Here are some rows, each followed by its group. Groups can overlap.
[-1.5  0.5  0.3 -0.2 -0.1  0.4  0.4  1.3 -1.6 -1.6 -1.8  0.3 -0.1  0.6 -1.2 -0.4] j588
[ 0.  -0.6 -0.2 -0.3 -0.3 -0.5  0.5 -0.2  0.   0.   0.6  0.3 -0.5  0.2  0.9  0.5] j529
[-0.3  0.6  1.5  0.  -0.4  0.7 -1.1  0.4  0.9  0.3 -0.4  0.6  0.4  0.9  1.3  0.1] j789
[ 0.7  0.7 -0.7 -0.4  0.5 -1.1 -0.9 -0.4  1.4  0.6  0.2 -0.7  0.2 -0.7  0.2  0.1] j789
[-0.1  0.5 -0.1  0.1  0.7 -1.5  0.3  0.3  0.4  0.9 -0.7  1.2  0.6 -0.5 -0.2  0.2] j789
[-3.   2.7 -0.4  2.5 -1.2  1.9  0.3  3.1 -2.5 -2.7 -3.2  1.   1.4 -0.2 -3.   0.3] j588
[-0.5 -0.2 -1.2 -0.3  0.3  0.   0.3  0.6 -0.8 -1.6 -0.8 -0.3 -0.5 -1.2 -1.1  0.5] j353
[ 0.8 -1.  -1.1 -0.9  0.1 -0.6 -0.9 -1.1  0.   0.   0.7 -0.8 -0.8 -0.7  0.2 -0.1] j353
[-0.9  0.2 -0.6 -0.1 -0.3 -0.6 -0.9  0.6 -1.3  0.3 -0.6 -0.3  0.3 -0.2 -1.6 -0.6] j588
[-0.4 -0.6 -1.3  0.2 -0.4  0.   0.1  0.6 -1.7  0.1 -0.2 -0.5  1.1 -0.9 -1.7  0.1] j423
[-0.2  1.   1.1  1.1 -0.4 -0.3  0.4  0.6  0.1 -0.1 -0.9  1.4  0.9  0.5  0.7  0.3] j789
[ 0.5  0.5 -0.5 -0.9 -0.3 -0.3  0.1 -0.8  0.8 -0.5 -0.5 -0.7 -2.1 -0.8  0.9 -0.4] j588
[ 2.5 -0.7 -1.  -1.3  0.8 -1.6 -0.8 -2.5  3.1  1.6  1.6 -0.7 -2.3 -1.   2.   0.3] j310
[ 0.2 -0.7 -1.1  0.1  0.1 -0.3 -1.3 -0.5  0.2 -0.6  0.6 -1.3  0.6 -0.1 -0.4 -0.6] j353
[ 0.7 -0.4 -0.5 -1.   0.7 -1.6 -1.6 -0.7  1.7  1.   1.3 -0.6 -0.1 -0.4  1.1 -0.3] j789
[-0.8  1.2 -0.2  0.4  0.4  0.6  0.2  0.7 -1.3 -1.  -1.6  0.7 -0.3 -0.9 -1.2 -0.5] j353
[-1.   0.7 -0.8  1.7  0.1  0.8 -0.4  1.3  0.1 -0.6 -0.7  0.3  1.4 -0.2 -1.4  0. ] j310
[ 1.6 -0.2 -0.5 -0.5 -0.1 -0.6  0.9 -1.5  0.   1.3  0.7  1.3 -0.4 -0.3 -0.1  0.9] j423
[ 2.5  0.8 -0.4 -1.5  0.7 -0.4  0.8 -2.5  2.4  1.4  0.4 -0.9 -2.7 -0.7  2.3 -0.4] j310
[ 2.  -1.4 -0.5 -1.8  1.5 -2.1  1.1 -2.1  1.2  2.   1.4 -0.1 -1.6  0.3  0.7 -0.2] j310
[-1.1  0.4  1.7 -0.9  0.1 -0.7 -0.2  0.9 -0.3  0.3  0.  -0.3  0.8  1.1  0.1 -0.1] j789
[ 0.5 -0.7 -0.9  0.4 -1.   0.2  1.9 -0.2 -0.7 -1.9  0.   1.   0.1 -0.6 -0.4  0.9] j423
[ 1.5  0.  -0.8 -0.7  0.1  0.1  2.2 -1.4  0.2  0.4 -0.8  0.4 -0.4 -0.3  0.4  0.4] j310
[ 0.2 -0.6  1.2 -1.2 -0.5  0.3 -0.7 -0.1  1.1  0.7  0.6 -0.9 -1.1 -0.1  1.5  0.4] j529
[-3.5  1.2  2.4  2.1 -1.2  2.6 -1.2  3.  -1.2 -1.  -1.1  0.7  2.   1.9 -0.9  0.4] j529
[ 0.  -0.1 -1.   0.9 -0.7 -0.7 -0.7  0.1  0.2 -0.9 -0.2 -0.5 -0.7 -0.9 -0.2 -0.6] j588
[-0.9 -0.4 -0.5  0.8 -0.3  0.3 -1.7  1.   0.3 -0.1 -0.1 -0.1  2.6  0.4 -0.8  0.1] j789
[ 0.1 -1.9 -0.1 -1.1  0.  -1.1 -0.7 -0.1  0.   0.2  1.7 -1.2 -0.2 -0.6  0.8  0.1] j423
[ 0.8  1.2  0.4  0.2  0.7  0.9  1.6 -0.8  0.3  0.9 -1.2  1.  -0.4  0.6 -0.3 -0.5] j310
[ 0.2 -1.4  0.9 -0.3 -0.4 -0.6  1.1  0.3 -1.2  0.6  0.4  0.6  0.5  0.1 -0.4  0.8] j423
[-1.4  0.4 -0.4  0.3  0.7  0.5 -0.2  1.  -0.9 -0.4 -1.2 -0.5  0.8 -0.1 -2.1 -0.8] j353
[ 1.2  1.3 -0.2 -0.5  0.6  0.8  0.7 -1.2  1.   0.1 -0.8  0.1 -1.6 -0.5  0.9 -0.4] j310
[-1.2 -0.3 -0.5  0.9 -0.3  1.8 -0.8  0.9 -0.8 -1.5  0.4 -0.8  1.5  0.9 -0.1 -0.3] j310
[-1.2  1.1  0.2  0.3 -0.2 -0.6 -1.6  1.2 -0.4 -0.5  0.3 -1.   1.5 -0.1 -0.5  0. ] j789
[ 0.1  1.4  1.1  1.   0.8  0.2 -1.1 -0.1  1.6  1.2  0.2 -0.1 -0.2  0.   0.7 -0.5] j310
[ 0.  -0.2  1.4 -1.3 -0.4  0.1 -0.4 -0.4  0.4  0.1 -0.5 -0.1 -1.1  1.   1.3 -0.1] j588
[-0.2  1.2 -0.9  1.2  0.1  2.2  0.4  0.3 -0.1 -0.4 -1.   0.4  0.4  0.  -0.7 -0.4] j310
[ 0.6 -1.4 -0.4  0.  -1.2  1.   0.   0.1  0.1 -0.7  0.5 -0.4  0.9  0.  -0.1  1. ] j423
[-0.4 -1.1 -0.4  0.1 -0.3  0.  -1.   0.5 -0.9 -0.4  1.2 -1.3  0.6 -0.3 -0.3 -0.1] j423
[-0.5  0.9 -0.2  1.4  0.4  1.4  1.8  0.5 -1.4 -0.6 -2.2  1.8  0.1 -0.3 -2.  -0.5] j353
[ 1.3 -1.   0.7 -0.7  0.4 -1.2 -0.4 -1.5  1.8  2.3  1.8 -0.2 -0.2  1.1  0.6 -0.6] j529
[-1.6 -1.7  0.1 -0.1  0.  -0.1 -0.7  1.4 -0.5 -1.   0.7 -1.   0.9  0.6 -0.1  0.4] j310
[-1.   0.5 -0.4  0.8  0.8  0.1  0.8  0.9 -1.3 -0.1 -0.3  0.8  0.6  0.5 -1.9 -0.6] j529
[-2.  -0.2 -0.2  1.8 -1.   1.1 -0.9  2.1 -1.8 -0.9 -0.1 -0.1  1.9  0.  -1.5  0.6] j423
[ 0.7 -0.2 -0.8 -0.1 -0.1 -0.6  1.5 -0.3 -0.4 -0.1 -0.6  1.4  0.2  0.1  0.7 -0.1] j789
[-0.6  0.1 -0.3 -0.3  0.  -0.4 -0.4  1.  -1.1 -0.9 -0.4  0.5  1.1 -0.3 -0.4  0.1] j789
[ 0.6 -0.7 -0.6  1.5 -1.5  0.  -2.3 -0.4  1.5 -0.5  1.6 -1.4  1.4 -0.1  0.7  0.4] j423
[ 0.5 -0.8  0.1 -0.6  0.3 -0.1  0.  -0.7  0.5  0.5  1.3  0.1 -0.9  0.9  0.8  0.2] j529
[-0.2  0.4  0.5 -0.3  0.   0.8 -0.4  0.3  0.9 -0.2 -0.5 -0.5  0.2 -0.3  0.9  0.5] j310
[-0.5  0.7  1.5  0.4  0.6  0.2  0.8  0.4 -0.7 -0.5 -1.1  0.5 -0.2  0.9 -0.4 -0.4] j353
[ 0.5 -0.3  0.8 -0.6 -0.1  1.1  1.8  0.1 -0.5  0.8 -1.1  1.5 -0.2  0.5  0.2  0. ] j529
[-1.1  1.8  2.4  0.9  0.   0.4  0.1  0.9 -0.4 -0.3 -1.3  1.   0.   1.2 -0.3  0. ] j588
[-0.5 -1.   1.2 -0.6 -0.2  0.5  0.1  0.9 -1.7 -0.7  0.4  0.1  0.   0.   0.4  0.4] j423
[ 0.6  0.1 -0.9  0.2 -0.2 -0.6  0.9 -0.3  1.  -1.  -0.1 -0.1  0.3 -0.1 -0.3  0. ] j789
[ 0.3  0.6  0.1 -0.9  0.4  0.7  0.5  0.   0.3 -0.4 -0.8  0.9  0.5 -0.5  0.2 -0.4] j789
[ 0.4  0.9  1.3  0.6  0.6  0.6  0.7 -0.3  0.3  0.3 -0.9  0.4 -0.5  0.8  0.2 -0.8] j353
[ 1.2 -0.6 -0.7 -0.6 -0.5  0.2 -0.8 -0.9  0.1  0.5  1.  -0.8  0.5 -0.5  0.2  0.2] j423
[ 0.5 -1.1 -0.2 -0.2 -0.5 -1.  -1.2 -0.2  1.  -0.5  1.5 -1.7 -0.2 -0.8  1.2  0.8] j423
Which group is nearest to each row below, going by the distance to the centre of the group?
[ 0.3 -1.3 -0.1 -1.2 -0.2  0.1  0.5 -0.8  0.   1.   1.3 -0.2 -0.8  1.   1.   0.3] ~ j529
[ 0.3 -1.4  1.6 -1.2 -0.1 -1.7  0.2 -0.2  0.9  1.9  0.8  0.3 -1.1  0.4  1.7  0.5] ~ j529
[-0.4 -0.2  0.9  0.4 -0.7  0.7 -1.4  0.2  0.3 -0.9  1.5 -1.9  0.3  0.2  0.9  0.4] ~ j423
[-1.7  0.3  0.5  2.3 -1.   0.6 -1.4  2.  -0.3 -1.3  0.1 -0.3  1.1 -0.1  0.2  0.6] ~ j588
Which group is second nearest to each row below, going by the average distance to the group's rows?
[-0.3  0.4 -0.4 -0.2 -0.6 -0.3 -1.3  0.1 -0.2 -0.7 -0.4 -1.1  0.1 -0.1  0.  -0.1] ~ j353
Which group is nearest to each row below, going by the distance to the group's nearest row?
[-0.1  0.5  1.4  0.6  0.  -0.5  0.9  0.2 -0.7  0.1  0.3  0.8  0.2  0.  -0.6  0.2] ~ j353
[-2.9  0.5  1.   3.  -1.3  2.7 -0.8  3.2 -2.  -1.7 -0.8 -0.1  2.8  0.9 -1.9  0.4] ~ j529
[-0.2 -1.  -0.8 -1.  -0.4 -0.6 -0.4  0.1 -0.5 -0.8 -0.3 -0.5 -0.2 -0.7 -0.3  0.3] ~ j353
[ 1.8 -0.4 -1.  -1.4  0.8 -1.7 -1.2 -2.1  1.5  0.5  1.1 -1.5 -2.2 -1.1  1.2 -0.1] ~ j310
[ 0.2 -0.1 -0.4 -1.2  0.  -0.4  0.   0.1 -0.5  0.1  0.3  0.4  0.  -0.1  0.2 -0.1] ~ j529
Which group is second nearest to each row below, going by the distance to the centre of the group?
[-0.4  1.   0.4  2.2  0.2  0.3 -0.7  0.2  1.   1.3  0.7  0.6  0.3  1.1 -0.6 -0.9] ~ j789
[ 0.3  2.2  0.2  1.2  0.6  0.9  1.8 -0.2 -0.8  0.7 -1.7  2.3 -0.1  0.  -1.1 -0.2] ~ j588
[ 0.   1.4  0.5 -0.5  0.7  0.7  0.4 -0.1 -0.3 -1.2 -1.  -1.  -1.5 -1.1  0.3 -0.6] ~ j588
Which group is second nearest to each row below, going by the distance to the group's nearest row?
[ 0.1  1.9  0.4  1.   1.3 -0.3  1.2 -0.2  0.3  1.3 -1.1  1.3 -0.4 -0.2 -0.8 -0.5] ~ j353
[ 1.1 -1.4 -0.3 -0.1  0.7 -1.9 -0.6 -1.2  0.6  2.5  1.7  0.1  0.3  1.1  0.5 -0.3] ~ j789
[ 0.6 -0.8 -1.1  0.  -0.3 -1.  -1.6 -0.9  0.6  0.3  2.1 -2.  -0.1 -0.6  0.4  0.2] ~ j353
